[ 58 -55   2  76  62  -1  93] => 76
[ -56    3  -56   68   16 -102  -35] => 68
[ 70  -7   5  39 -87  23 -80] => 39
[ 75  18  84 -46 -42  73  80] => -46
[ 43 -65  19  71 -90 -26 -14] => 71
[ -35   24  -66   49  -28 -101  -33] => 49
[-85  71  25  -4  68  -1  47] => -4
[-61 -23   3  97 -49  69 -10] => 97
[ 23 -70 -21  10  -5  14  88] => 10
[ 46  34  -5   0 -94 -38  89] => 0
---
array([249, 759,  20, 535, 505, 445]) out 759, 20

array([[166,  95,  64, 148,  96, 201],
       [113, 159, 120,  10, 213, 186],
       [134, 210, 106, 101, 198, 118]]) out 213, 10

array([1, 9, 8, 0]) out 9, 0

array([2932, 1261, 9786, 5411]) out 9786, 1261

array([4, 6, 9, 1]) out 9, 1

array([ 28, -11, -27,   1]) out 28, -27

array([439, 838, 778, 264, 920, 369,  46]) out 920, 46
---
[[ -6  -3  -3   2  10   5 -34   3   5  13 -13  -2  30 -11   8]
 [-26  -5   3 -12  -6  13 -12 -33  17  -8  -8  -4  14  23   9]
 [  2   0  -7  -8  10   5  -6  -2  -5   9   3  20   3  -5 -10]
 [  9 -10   9  -1  13   0  37  12  -4  16  14  25 -12  -7  -9]
 [  6 -20 -14  18   0  16 -16   7  26  14  -8  20   2  -4  -6]] gives 6

[[164 206 178  32  61 213 186 162]
 [ 44 110  87  45 175 151 240  18]
 [133 133 170  46  89 212 186 202]
 [201 221 166 110 103 232 136 176]
 [207 191 171 126 136 232 135 188]
 [113 147 153  73  83 224 183 218]
 [129  62 114 105  40  81  70 140]
 [155  96 150 130  56  66  95 131]
 [179 182  60 140 130 127 171  30]
 [138 113  93 130  89  50  75  76]
 [142 106 226  34  31 120 173 214]
 [110  81  43 179 183 176 150  91]] gives 110

[[ 217  232  222  224  141  130  211]
 [-120  176  612  429  400  -46  271]
 [ 245  252  280  223  147  149  246]
 [ 781  326 -288 -138 -111  604  139]
 [ 338  349  338  106   83  151  254]
 [-671  -70  826  796  816 -240  295]
 [-407  153  680  537  404 -370  268]
 [-114  -79  246  549  608  287  222]] gives -114

[[30 72 49 75 28 53 41 69 75 32 65 55 47 31]
 [23 63 83 62 19 79 78 48 70 76 42 76 75 20]
 [39 38 83 54 59 86 78 47 42 85 38 63 68 67]
 [79 32 83 48 58 64 80 34 32 89 31 73 59 84]
 [62 34 57 37 81 70 46 73 47 49 63 33 55 71]] gives 62

[[164  53  96  63  92 152  10  54 201 143 126]
 [118  66 105  67 111 137  16  59 194 136 137]
 [ 95  91  34  14  50  48  85 142 157  66 169]
 [ 96 159 106  90  28 158  54  96 101  95 126]
 [122 144  35  82 126  69 116  15 113 163 118]
 [ 90  82  94  69  88 109  50  52 109 128 171]
 [109 122 103 121  15  42  18  36 107 136 161]
 [111 127  38  74 117  89 106  21 106 149 127]] gives 111
---
[[ 57  52 -96 -28]
 [-94  20 -22 -48]
 [ 12 -68  -4 -38]] result: -94

[[-52  27  26 -75  47  61]
 [ 71  40 -55  46  10  19]
 [-25   2  63   2  -1 -71]] result: 71

[[-15 -15 -48 -39 -69  -8  50]
 [-58 -47 -37 -37 -89 -35  57]
 [-42 -18 -35  -2 -64  -7  49]] result: -58

[[-43  13  43   4 -56  49]
 [-30   5   3 -76 -66   0]
 [-13   9  -1 -78  55 -49]] result: -30

[[  6 -23 -60 -86 -72 -82   5]
 [ 32  -7 -52 -69 -47 -58  -5]
 [ 59  37 -54  53  -8  34  57]] result: 32

[[ 39 101  53  73  78  88 -38]
 [ 55  93 104 -75 -14 -13  35]
 [-18  83   7  82  94  27 -32]] result: 55

[[  9  39  15  14  -2]
 [ 47 -29 -79 -15  54]
 [ 42 -13 -24 -24  32]] result: 47
---
-18,52,-62,27,51,-15
82,28,32,-10,-2,-14
-18,7,-27,26,-45,22
--> 52

-44,-13,-54,-18,96
-48,44,-7,33,25
-32,-73,21,67,18
--> -13

-73,1,-10,-20,20,-1,51
5,-23,-25,-6,25,-3,28
41,-1,-13,10,17,14,-15
--> 1

59,78,31,32
50,86,32,27
63,85,30,41
--> 78

72,-17,-1,-30,2
-7,56,-29,-31,-13
65,41,74,-78,-54
--> -17

-29,-40,-17,-46,-58,-51
-27,-7,93,83,25,42
-45,-42,15,22,49,-1
--> -40

2,71,-30,-29,18,23,87
-49,-77,47,53,-71,-55,-65
-10,76,-29,-20,51,23,80
--> 71
---
[-56  91  -8 -46] ⇒ 91
[103   0   2 -24 -15] ⇒ 2
[ 99 100 -42  67] ⇒ 100
[ 30 -36  96 -62 -46   5  49] ⇒ -46
[-76 -29  15 101] ⇒ -29
[-23 -37  53  83  54  81] ⇒ 83
[ 48   1  15 -58 -24 -80 -34] ⇒ -24
[-55 101  51  -9] ⇒ 101
[ 86  38 -81  -9 -41   2] ⇒ -9
[ 89  61  25 -45 -34  34  31] ⇒ -34
---
 0.008   0.012  -0.015  -0.161   0.049   0.066
-0.058   0.005  -0.057  -0.066   0.073  -0.077
 0.004   0.143   0.104  -0.070  -0.116  -0.072
-> 0.005

-193.030   -11.880    81.177   173.992  -161.355
   0.605   -28.377  -144.359    68.324  -181.651
 -49.459   136.738  -159.358    -6.404  -106.272
-> -28.377

 196.619    37.638  -109.403    36.037  -109.660
 196.439    32.203  -114.642    81.790  -111.338
 117.632  -215.344   -11.516  -192.447   -88.937
-> 32.203

 0.218   0.284  -1.438   1.038  -0.581   0.852
 0.218  -1.073   1.198   1.038   1.194  -1.501
 1.380   1.369   1.198  -0.880   0.180   0.852
-> -1.073

 0.078   0.034   0.038  -0.044  -0.023   0.017  -0.050
-0.083  -0.234  -0.046  -0.173  -0.039  -0.003  -0.144
-0.046  -0.017  -0.064   0.073   0.012   0.152   0.024
-> -0.234

-0.138  -0.005   0.020  -0.139  -0.144   0.034
 0.003  -0.172  -0.172   0.032   0.123  -0.174
-0.068  -0.047  -0.027  -0.037  -0.033  -0.030
-> -0.172
---
[[57, 60, -62, -100, 74, -54],
 [2, 14, 29, -2, -2, -28],
 [-5, -35, 29, -10, -4, -63]] --> 14

[[-6, 19, -36, 4, 26, -74, -43],
 [-30, -7, -30, 30, 10, 10, -19],
 [-4, 28, 43, 12, -29, -11, 4]] --> -7

[[10, -15, 54, -17, 77],
 [-24, -28, 24, 30, 33],
 [-4, 3, -13, -21, 19]] --> -28

[[60, 65, -7, -89, 2, -34],
 [36, -13, -31, -23, -10, -15],
 [-6, -4, -54, 17, -16, 2]] --> -13

[[103, -11, -62, -65],
 [-103, 0, -11, 19],
 [-61, 12, -70, 29]] --> 0

[[46, -3, -11, 47, 24, -11, -27],
 [-15, -12, 36, 75, -14, 89, 12],
 [76, 90, -98, -47, -21, 40, -41]] --> -12

[[-42, -49, -4, 1, 28],
 [-18, 39, -27, -17, -7],
 [-27, -18, -92, 42, -19]] --> 39

[[44, 6, 48, -79, -26, -56, -12],
 [-82, 23, -84, 86, 15, 34, 25],
 [64, 40, 59, -42, 26, -31, 27]] --> 23

[[17, 87, 8, 9, 29, 17],
 [13, 25, 6, 16, 41, 13],
 [3, 46, 8, 7, 26, 18]] --> 25

[[68, 9, -42, -29, 32, 50, 34],
 [63, -31, -23, -29, 31, 74, 4],
 [63, 13, 3, -29, 28, 83, -15]] --> -31
---
[[98, -24, -3, -25, -39], [-15, 27, 27, 7, -69], [82, -42, -40, -25, 6]]
98
[[-9, -5, -50, -45, -65, -31, -25], [74, -57, -6, -33, -59, 11, 6], [41, -32, 73, 86, 92, 70, 32]]
-9
[[85, -95, 30, -92, 73, 78], [-59, -13, -2, 8, 14, 59], [70, 1, 39, -37, -53, -54]]
85
[[29, 75, -50, 22, -12, 45, -45], [-90, -82, -3, 31, 44, -23, -1], [-70, -49, 29, 16, 83, -10, -44]]
29
[[-59, 6, 72, -26], [14, -54, -91, 1], [35, 60, 56, -13]]
-59
[[-22, -29, -4, -31], [-16, -30, -4, -28], [97, -18, 45, 8]]
-22
